In the data rows, 128 means zero.
Here are some points, one per row:
[147 110  90  74  74  75 110 124  90 136 137 109 150 115 157 124  68 132
 118 123 140 153  83 122 138  72 145  79 142  99 107 131 105 166 180 166
 190 125 130 156  50 166 134 183 106 102  66 144  95 148 125 144  88 172
 181 154 143 166 136 147 172 108 135 120]
[ 85 119 177 155 130 199  49 105 150 153 140 221 139 144 165 126  81 117
 141 147 134 158 136 170 122 133 135  94 155 185 184 113 116 139 149 131
 141 115 140  98 134 100 141  96 170 135 130 162 178  91  72 146  91 181
 158 150  68  83 119 163 145  93 112 104]
[125 145 136 142 165 152 130 132 113  84  90 121 136 127 103 156 146 129
 105 105  74  94 105 107 172 145 146 111 169 144 141  99 174 100 151  53
 171 104 125  87 163 129 143 167 122 101 138 109 165  84  88  34 126  84
 140 141 120 178 166 141 178 117 121 147]
[153 132  98  92 133 123 122 146 131 131  45  75 140 108 171 105 108 156
 171 172  77  93 104 153 146 100 164 131 133 124 124 110 100 143  86 155
 101 111 169 122 112 146  63  34 117  89  65 138 123 160 145 156 102 107
 169 119 118 131 113 120 103 101 104 153]
[182 117  88  79  58  82 145 155 139 142 135 114 113 137 161 144 118 117
 141 106 110  93 150 143  86  36  89 183 106 127 155 109 126 144  89 166
 142 131 119  98 124  96 129  96 155 142  84  79 194 166  91 140 124  80
 187 144 160 142  67 147 136 149 121 137]
[137  90 153 166  94 110  99 129 174 178 117  73 144  57  79 140 164 113
 152  65  85 147 147 135 144 160 127  95 168  88 140 150 120  91 109 200
 145 199  87 135 108 120 122 156 143 141  93 148 125 128 155 111  80 130
  84 119 164 116 155  84 155 130 157 169]
[124  96 105 166 129 142  94 129  63  91 123 165 109  60 129 131 180 116
 106 126 125 112 148 102 106 122 111  73 128 126  95 151 138 124 179 167
 162 120 107 147 167  94 113 107 127  86 180 110  87  68 164  68 150  85
 102 101 123 118  51 119  96 142 131  96]
[202 171 161 110 152 114 199 159 124 142 133 212 132 130  88 130  32 133
 168 122 116  92 128 118  85 134 115 170 118 116  83 161 101 153 168 162
 144 161 129 126 137 150  77 153 142 131  78 121  74  94  96 140 139 154
  77 139 132 177 164 132  95 159 111 161]
[194 142 142  93 103  84 174 176 150 126 104 160 167 134 137 142 120 132
  96 116 101 140 147  87  67 104 140 125 159 126  69 161 189 146 161 114
 114 161 150 212 124 119 138 106 180 162 110  90 127 117 163 174 147 139
 109  92  86 131 212 151 114  80  85 110]
[131 151 104 119 124 144 147  90 133 208 133 166 122 150 201 127 122 117
  61  98  90  72  82  88  97 132 112 142  76 105  88 123  94 100 126  90
 213 117 107  83 167 117 130 100 121  96 124 176  91 129 178 176 141 112
 128 127 109 128  97 151 149 115  85  98]
[106 133 154 134 110 149  82 183 105 136  55  82  88 141 167 131 153 195
 130 137 158 179 176 176 155 103  90 131 139 114 177  98  61 138 116 116
 125 122  92 149  85 103 167 136 120 123 110 178 121 116  81 175 188 129
  79 184 147  97 160 158 110 154 140  96]
[119 104  89 181 122 104 102 131 128  84 152  67 182 107 108 157 148 124
 182 143 111 187 122  77 146 146 114 171 115 161 127  79 127 123 137 110
 112 120 100 130 152 129  51 143  61 150 130 109 148 118 173 134  80 114
  87 157 193 142 147 128 163 152  83  77]
[153 112 141 173 132 133  99  90 106 165 186 149 195 147 178  60 125  89
 143 105 145 117  96 115 174 135 113  94 156 163 132 149 132 118 102  94
 125 136 118 125 102 121 136 105 119  94 139  68 110 173 110  62 176  87
  78 206 109 100 160 114 105 131 152 114]
[128  69 181  98 121 174  91 101 130 108 144  99 104 102 108 208 188 125
 159 121 164 108 145 140  86 161 147 121 122  93 114 140 122  93 147 169
 111 179 192 131 108 148 109 163  99 161  97 131 117 182 163 112 132 100
 111 190 130 165 148  98 159 104 159  85]
[172 185 130  87 107 100 212 125  83  67 154 149 123  96  99 152 151 111
 114 129 175 151 139 124 149 124 204 137 114 136 103 120 145  94  47 130
 105 155 122 118 135 117 103 143  87 152 115 138 194  99 152  96 132 156
  78  93  57  70 138  48  91 182 121 130]
[115 133 100  99 107 118 166 120 130 169 111 137 137 127 122 123 170 101
 107 157 157 114 160  65 138  87  42 123  68  96 167 104 122  92 180 122
 120 138 153 165  88 154  83 123 113  48 101 165 161 135 148 176 141 132
 147 155 173 137  91  89  87  69  81 192]
[117 119 149 140 159 172  95 158 112  82 153 122 165 160 145 117 138 132
 126 109 129 105  85 135 186 153 157  90  82  68  97 160 185 144 101 158
 134 127 109 128 136 147 175  72 147 174 161 117 162 137  89 118 151 142
 114 113 131 162  82  81 160 156  56 146]
[ 78 158 147 153 204 136 104  48 132 138  80 134  69 158 140 105 140 129
 124 135 147 190 143 123 133 143 158 162  92 152 166 173 156 169 158 127
 223 150 115 111 100 139 140 150 192 148 162 133 124 131 151 160 132  76
 180 109  95 120  96 147  75 129 131 142]
[110 140 144 141 107 152 144 120 144 172 120 123 146 134  82 138 140 103
 165 170 111 102 110 160 148 152 214 137  88 140  80 134 121 168 153 111
 139  49 123 168 144  69 179 144 126 120 132 102 140 183 113  67 132 114
  94 103 129  81  74  94 160 143 105 133]
[114  96 134 130 107 127  92 125 102 112 168 105 101 112  90 126 145 164
 120 117 123 130 116 194 160 138 117 177 102  87 136 134 142  91 177 144
  88 130  60 133 117  74  68 132 167 145  86 117 104 148 176  92 122 154
 166 152 157 137 204  60 126  93 144 119]
[160 119 126 132 135  51 104 139 150 123 147 185 171 217 141 153 133 100
 126  91 110 107  86 143 187 117 155 167 108 140 114 104  99  70 150 109
 131  94 175 117 140 132 184 102 151  93 141 157 111 117  97 154  75 100
 110  86 126 196  92 216  74  98 152 140]
[139  99  41 137 115  74 167  97 128 116  50 115 128 140 159 131 108  55
  71 123 131 115  73 147  94 122  88 162 114 122 193  73 102 157 106 131
 119 143 190 149 111 104 124 116 112 160 128 135 112 135 114 104 112 172
  84 141 178 174 141 159 140  85 125 150]
[ 99 125 103 130 161 146 204 153 117  63 121 138  95 211 106 137 144 107
 147 171 149 156 149  81  91 151  97 151 227 138 106 115 145 134 116 128
 102 115  74  94 178 187 147 162 154 141 133 142  89 172  74 155  81 153
 116  92  89  63 164 122 106 134 132 130]
[ 92  52 210 131 135  79 118 153 128 101 130 157 122 112 128  69 117 129
  93  93  92 118 105 115 135 168 126 140 111 151 119 111 109 154 136  67
  95 158 147 134 149 148 111 151 102  96 192 143 150 167 101  59 108  89
 126  61 125 136 118 100 154 159 127  92]
[141 136  52 115 123 183 187 149 181 182 109 136  99 133 120 128  95 174
 142 146 163 181 117 181 124 167 141  90 129 108 160 115 167 124 116 160
  77 129 105 118  76 162 124 114 128 146 126 148 171 133 110 139 152  90
 179 125 177 139  83 153 138 135 166  63]
[ 77  78 142 167 112 158 193 143 163 115 160  88 101 129 115  92 154 145
 131 173 138 147 145 101 150 130 120 133 161 131 168  52 114 158 141 109
 138 116 164 119 105 114 167  95 144 184 106 145 106  90 146 160 102 154
 194 143 132 182 137 132 113 177 198 111]
[106 188 149 137 128 164  97 122 194 125 150 141 110 161 112 122 128 133
 119 162 198 150 147  97  61  75 151 149 187 112 146 138  90 111 110 133
 114 136  91 117 115 162 122  98  68 129 143 102 126 108 122  93 191 185
 135  49 110  93 195 179 108 170 125 156]
[122 128 114 195 100 142 130 134 148 139 145  54  49 131 113 142 115 154
 128 177 130 151 159 171 105 108 133  60 152 134 157 120 128 110 108  74
 146 124 165  95 137 126 105 170 117 150 191 119 119 156  65 196  79 149
 145 121 161 175 144 110  67 104 130 105]
[139 177 126 177 146  97 129  96 109 114 148 122 179  54 107 129 152 119
 152 146 163  88 152 150 150 134  85 162 125 106 133 177 132 138 107  88
 128 166 121 117 141 131 181 136 148  93 199 164  77 107 180  97 132 101
 160 125  90 103  93 100 195  97  87 104]
[136 125 110  79 166  72 152 144 142 112 134 188 122 178 109 122  93 124
 102 131 141 125 145 157  78 107 129  74 109 132  69 163 112 165 124 123
  71 173 118 116 183 107 166 151  79 121  47  85  98 101 194 157 123 115
 130 134 120 138 172 150 126 114 111 207]
[103 115 132 119  88 160 119 149 100 114 171  79 110  86 138 186 114 129
 125 125 118  83 129 130 158 189 151 171 196 126  91 105 150 153  47 145
  84 120 117 157  74 101  74 141 116 121 143 117 142 120 176 147 162 127
 130 154 176 111  66 136 129 120 133 186]
[131 101 125 114 201 124  88  88 148 123 160 112 179  74 156  89 101 136
 115  92 110 135 142 120 141 164 107 137 127 123 149 143  69  64 138 130
 112  50 167 144 147 106 155 180 148 115 120  57 153 113  85 142 195 139
 118 101  89 105 107 122 148 125 125 115]
[115 193 170 146 171 147 110 102  95 160 125 120 120 153 171 116 145 136
 129 138  86 113 130 104 104 120 126 114  65 143 156 131 205 148 183 167
 113 116 133  98 132 128 174 143 100 147 194 177  91  87  92 176 130 123
 184 108 143  48 125 131 124 123 226 120]
[ 88 187 108  87 127 144 105 110 152  91 126 145 155  94  80 109 112 188
 116  85 101 103 136 134 178 117 131 108 106 147 104 143 186 156 110 127
 130 115 145 115 181 118 128 111 158 105 168 127 161 205 149  97 130 162
  70 162 107 133  78 154 143 158 181 123]
[140 136 150  81 135 148 122 157  88 180 125 119  81 161  96 114 134 117
 156 125 177 167 146 115  85 127 101 116 128 218 130 189  98  99  70 104
 117  74 118 169 159 213 117 100 143 181 150 125 133  60 142 123 135 174
 131 125 110 107 186 146 134 171 130 151]
Along one direction, these points spread out more than along any other. For each point below, how far along it does it lie, from 0 to 99? 50 is the average, and the first point above lies past it. One standard deviation of the points above along it is 16.
[153 132  98  92 133 123 122 146 131 131  45  75 140 108 171 105 108 156
 171 172  77  93 104 153 146 100 164 131 133 124 124 110 100 143  86 155
 101 111 169 122 112 146  63  34 117  89  65 138 123 160 145 156 102 107
 169 119 118 131 113 120 103 101 104 153] >> 70
[ 77  78 142 167 112 158 193 143 163 115 160  88 101 129 115  92 154 145
 131 173 138 147 145 101 150 130 120 133 161 131 168  52 114 158 141 109
 138 116 164 119 105 114 167  95 144 184 106 145 106  90 146 160 102 154
 194 143 132 182 137 132 113 177 198 111] >> 60
[137  90 153 166  94 110  99 129 174 178 117  73 144  57  79 140 164 113
 152  65  85 147 147 135 144 160 127  95 168  88 140 150 120  91 109 200
 145 199  87 135 108 120 122 156 143 141  93 148 125 128 155 111  80 130
  84 119 164 116 155  84 155 130 157 169] >> 49
[160 119 126 132 135  51 104 139 150 123 147 185 171 217 141 153 133 100
 126  91 110 107  86 143 187 117 155 167 108 140 114 104  99  70 150 109
 131  94 175 117 140 132 184 102 151  93 141 157 111 117  97 154  75 100
 110  86 126 196  92 216  74  98 152 140] >> 51
[ 92  52 210 131 135  79 118 153 128 101 130 157 122 112 128  69 117 129
  93  93  92 118 105 115 135 168 126 140 111 151 119 111 109 154 136  67
  95 158 147 134 149 148 111 151 102  96 192 143 150 167 101  59 108  89
 126  61 125 136 118 100 154 159 127  92] >> 27
[182 117  88  79  58  82 145 155 139 142 135 114 113 137 161 144 118 117
 141 106 110  93 150 143  86  36  89 183 106 127 155 109 126 144  89 166
 142 131 119  98 124  96 129  96 155 142  84  79 194 166  91 140 124  80
 187 144 160 142  67 147 136 149 121 137] >> 73
[136 125 110  79 166  72 152 144 142 112 134 188 122 178 109 122  93 124
 102 131 141 125 145 157  78 107 129  74 109 132  69 163 112 165 124 123
  71 173 118 116 183 107 166 151  79 121  47  85  98 101 194 157 123 115
 130 134 120 138 172 150 126 114 111 207] >> 70
[140 136 150  81 135 148 122 157  88 180 125 119  81 161  96 114 134 117
 156 125 177 167 146 115  85 127 101 116 128 218 130 189  98  99  70 104
 117  74 118 169 159 213 117 100 143 181 150 125 133  60 142 123 135 174
 131 125 110 107 186 146 134 171 130 151] >> 57
[119 104  89 181 122 104 102 131 128  84 152  67 182 107 108 157 148 124
 182 143 111 187 122  77 146 146 114 171 115 161 127  79 127 123 137 110
 112 120 100 130 152 129  51 143  61 150 130 109 148 118 173 134  80 114
  87 157 193 142 147 128 163 152  83  77] >> 48
[ 99 125 103 130 161 146 204 153 117  63 121 138  95 211 106 137 144 107
 147 171 149 156 149  81  91 151  97 151 227 138 106 115 145 134 116 128
 102 115  74  94 178 187 147 162 154 141 133 142  89 172  74 155  81 153
 116  92  89  63 164 122 106 134 132 130] >> 56
[ 85 119 177 155 130 199  49 105 150 153 140 221 139 144 165 126  81 117
 141 147 134 158 136 170 122 133 135  94 155 185 184 113 116 139 149 131
 141 115 140  98 134 100 141  96 170 135 130 162 178  91  72 146  91 181
 158 150  68  83 119 163 145  93 112 104] >> 40
[131 101 125 114 201 124  88  88 148 123 160 112 179  74 156  89 101 136
 115  92 110 135 142 120 141 164 107 137 127 123 149 143  69  64 138 130
 112  50 167 144 147 106 155 180 148 115 120  57 153 113  85 142 195 139
 118 101  89 105 107 122 148 125 125 115] >> 32
